Named turns come first, each shown by rows before and after it. Which turns, in which order, take the first row of each pair that follows to the second? Write the first one first, as in the answered first pair.
X (before => after):
[  4.8  41.7  -3.0 -25.2 -15.9  -3.5  11.9  -0.6 -13.1  42.9   4.1 -11.1
  15.3  19.8  -1.3  -0.5  -9.8   0.8  10.9   0.1  12.8] => [ -4.8  11.3 -12.2  -6.1 -21.3  12.2   9.9 -34.0 -21.5  20.2   1.8  -5.6
  19.0  18.8   5.6 -24.4   6.7   2.2  33.1  -5.2  26.1]
[-19.2   7.8   9.5  -4.7  -4.1  14.9 -15.5 -11.2   1.8  -1.7  -3.4  -6.5
 -14.4 -17.3   1.9 -19.4  20.0  22.2  -2.2 -11.4  16.0] => [-20.9   6.2   3.8  -5.8   4.8   7.5 -16.3   2.7  14.8 -11.1  -3.1  -5.3
 -15.8 -24.8  -0.5 -10.8  13.3  22.0  -9.1 -14.3  15.3]
[  9.4 -27.1  -1.0  -6.5  -1.1 -10.5   9.7  29.4  34.7 -54.4   6.0 -33.6
  -8.5 -37.6 -30.7  16.8  -9.8  20.7 -42.2 -18.5  18.8] => [ 32.2  14.3  13.6 -27.9 -15.4 -23.6  14.2  37.9  26.5  13.8  18.6 -37.5
 -17.7  -7.7 -32.2  25.7 -15.0  27.2 -50.1  -0.4   6.3]
L (before => after):
[ 12.1 -21.7  16.5 -11.0   0.0  16.3   1.3   3.2  17.2 -21.2  -6.2 -15.9
 -10.0 -13.0 -14.4  -8.9 -14.0  23.1  10.1  -0.5  15.1] => [ 19.5 -15.6  20.8 -14.0 -17.1  16.1   6.5  -6.0   0.8  14.9   3.6 -14.4
 -15.8   8.4  -7.4 -18.8  -7.0  23.2  14.5  11.5  12.2]
[ 18.0  21.9 -15.4 -11.3  21.1 -10.8  -1.6  -4.2  14.6  20.7 -17.6   6.4
 -18.9  -4.9   9.7  37.9 -14.9   8.6 -19.7  -6.4 -20.2] => [  3.7   7.1 -22.6  -4.6  19.1  -3.7  -1.2  -8.9  32.7  -7.6 -25.0 -16.2
 -13.8 -25.2  -5.5  25.7  -6.9  16.4 -23.4 -24.8  -4.0]
[ 19.5  11.8   2.5   0.3  -6.0   1.5   4.1   5.3 -14.7  20.8  -5.2   7.5
  -1.7  21.9  18.0   9.2  -2.7 -13.6   6.3  11.9 -10.8] => [  7.8   1.9  -5.7   5.5  15.2   3.1  -4.7  23.0   4.4 -25.1 -17.0  10.1
  -0.2   1.1  11.7  21.9  -7.8 -16.2  -0.4   0.9  -6.7]
D (before => after):
[ 10.8   1.4  -1.8 -21.9  10.0  -2.5   2.4   6.9  13.6  -2.9   5.2 -10.9
   8.8  -6.5  -4.7   2.6  -8.9  20.8 -10.7 -13.2   8.4] => [ 10.6  -9.0  -7.5  -9.6  24.1   0.0  -4.0   8.6   0.7 -19.3  -2.1  14.0
   4.7  -1.3   8.6   7.8  -9.7  12.3   5.0  -8.7  -3.6]
[  1.1   2.6   3.8 -21.1  -0.7   0.3 -11.5  27.3  -1.3   3.0   6.3 -66.1
   4.8 -25.4 -44.1 -10.1   4.2  29.0   0.1  11.5  24.2] => [-10.4 -25.5  -7.3  17.9  44.4   9.7 -22.2  25.6 -27.3 -51.2 -23.5  14.5
  -2.7  -8.3  -6.6  16.9  -2.1  -0.5  30.0  19.8 -11.4]
[ -3.1  -7.1   5.6 -11.7 -40.1  10.5  -0.8 -24.5  -1.3  32.7   8.5 -33.9
  11.0  -1.0 -15.5 -38.3  20.5  17.3  -5.4  -7.7  25.0] => [-23.2 -39.8  -7.6  25.8  -2.0  24.0 -15.2 -26.9 -15.0 -35.6 -12.2  30.9
   5.0   1.3  13.2 -21.2  18.7  -6.3  21.5  -9.3   0.7]
[  6.2   1.3  -4.3 -31.7 -14.9  -6.9   2.5  -6.6 -12.3  31.0  20.4  -5.5
  -4.7  15.5  -9.8 -21.8  17.4  11.0 -14.3 -10.8  11.1] => [-16.3 -30.4 -20.2  -8.9   5.4   5.4  -2.7  -9.9  -8.6 -32.4   3.7  17.5
  -1.0  -1.8  -5.6 -21.0  19.1   3.3  -3.2 -22.8  11.1]
Then:
Between the rows of a pair lie 2 to 4 turns.
[-19.1 -26.7  -5.0   5.2  -5.6   6.6  -2.9  -2.1  28.5 -42.6 -14.6  -8.6
   5.3 -23.2  -0.8  -6.6   5.7 -14.1  -8.2 -24.1  16.4] => [ 12.5  12.8  11.6  -5.9 -14.3  -4.0   2.0  -4.5 -11.3  43.0  -1.4  23.8
 -10.3  30.5  23.4   6.9  -0.4 -24.6   6.4   9.8 -16.4]
L then L
[-14.3 -32.5 -12.9  36.1  14.9  21.1 -11.9 -10.8   1.0 -64.8 -11.5  21.7
  10.6   0.7   5.9   1.2   6.6 -24.3   3.9  -4.3   2.8] => [ 18.8  38.5  10.3  -8.0  15.8 -10.1  -3.6  39.4   5.9  21.6   0.2   8.5
  -3.8  29.4  -0.6  37.3 -21.1 -23.2 -20.0  17.8 -26.6]
X then X
[ 22.1  37.1   6.6 -25.5 -28.4 -10.2   7.0  -2.1  -4.9  61.1  16.9  -1.3
 -11.6  13.3  -4.3   1.3   8.4  17.8  -2.7  24.3 -12.0] => [ -5.9   7.1  -9.9  -9.3   9.1  -5.3  -0.2  28.1  39.1 -49.0  -1.8 -16.3
   0.6 -46.6 -24.4  19.4  -0.6  13.7 -18.6  -5.0   7.1]
L then L
[ -6.2 -10.3  -5.3 -12.0  -0.7   3.3   1.0   7.5  18.2 -21.3   8.2 -27.0
   4.1 -27.2 -23.8  -5.7  -3.6  10.7 -14.6 -14.5  14.6] => [  2.1  -6.0   3.1 -10.2 -25.2   9.1   4.1 -23.1  -3.0  21.1  11.9 -24.4
   0.5  -2.2 -14.8 -28.9   9.0  20.0   2.1  -2.5  15.0]
X then X then X
[ -1.8 -16.5   0.0  22.0  18.3  23.2 -20.0   4.2   8.4 -39.9  -1.6  -5.6
  11.3  -7.0   4.4  -1.6  -6.3 -25.7 -10.1   6.6 -13.6] => [  0.9 -11.5   1.5  24.0  15.5  22.4 -20.4  -7.5  -9.8 -18.3  -2.2  12.5
   8.2  12.4  19.4  -6.3  -4.8 -31.8   2.3  14.0 -27.2]
L then D then L
[ -4.7 -37.0  -6.5  22.8  11.3  11.1   8.3   0.3 -12.5 -37.1 -23.4  26.5
   2.0   4.6   5.7   6.9 -33.6  10.5  12.2   3.0 -19.6] => [ -8.9 -41.8  -6.4  12.0  -4.8  13.1  12.7  -7.8  10.5 -41.7 -17.5 -11.7
   8.3 -17.6 -11.7 -13.5 -23.4  22.1   0.0 -13.2   4.3]
D then X then D then X
[  5.5   1.0 -12.6   7.8  27.7 -18.2 -17.4  41.6  16.9 -34.4 -20.2  20.1
   0.9  -8.1   0.3  33.1 -34.1   0.9 -27.3  -6.4  -2.9] => [  6.7   4.6  -4.8  -8.3   4.1 -18.0 -13.5  35.1  33.6 -17.2  -6.4 -27.5
   7.6 -22.4 -20.5  15.6 -24.0  20.3 -44.2 -16.5  21.8]
D then L
[-19.2 -15.8   3.3  -1.1   0.9  -4.2   9.6  -7.3  20.8   0.4  -5.2 -31.3
  -7.2  -6.6 -23.0 -16.3   5.2  32.2 -31.9 -11.5   5.2] => [-11.1   0.4   2.4   9.6  27.3  -8.8   1.4   6.0  -1.5  10.2  -9.4  26.2
 -21.4  21.8   5.8  15.0  -8.4   9.1 -17.3  10.6 -34.8]
D then X then X
[ 14.1   2.7   1.5 -30.1 -20.0 -23.5  -0.4  -3.9   5.4  31.4  20.5 -39.4
   8.1   1.9  -9.9  21.5   2.4   5.3  -4.1  -5.6  -7.7] => [ 16.1  -3.6   3.4 -16.8 -20.1 -16.6  -3.4 -22.0 -19.1  43.8  22.6 -16.5
   0.6  18.0   9.0  13.1  10.2   1.2  12.7   1.6 -17.5]
L then X
[-20.0 -21.1  -4.5  12.2  -6.9  -3.7   0.0 -25.0  30.9  21.2  -0.9 -29.1
   4.3 -44.6   1.6 -17.1   0.6  26.3  -9.7 -14.7  47.3] => [  1.0  10.8   7.9  -3.6 -16.3 -14.6   3.2 -19.2  16.9  78.5   7.5 -18.4
  -3.0 -15.6   5.7  -7.8  -7.6  22.2 -11.1   3.2  32.0]
X then L
[  6.9  16.6   9.6 -16.3 -45.5 -17.5  36.9  -1.6   9.5  30.3   0.2 -11.8
  28.0 -14.3 -41.8 -31.1  17.4  13.6   2.1 -17.7  52.2] => [  3.6  -5.9   8.5   8.7 -42.7  -0.4  27.9 -29.8 -21.0  28.7  -2.5  31.9
  23.9  10.9 -18.9 -43.2  25.6   4.9  31.3  -8.5  40.8]
D then D then X then D
[ -5.8 -15.1  -4.7  18.0   8.6   6.3  -2.1 -22.5 -20.3 -12.3  -8.3  33.4
  -0.4  12.1  17.5  -5.7   7.7 -10.9  21.2   2.2 -12.9] => [ 14.7  24.8  11.4 -17.4  -8.4 -10.5   6.1   2.7  -4.7  43.8   5.2  -3.0
  -4.5  14.6  -3.2   6.1  -5.3   4.0  -6.4   0.8  -5.7]
X then D
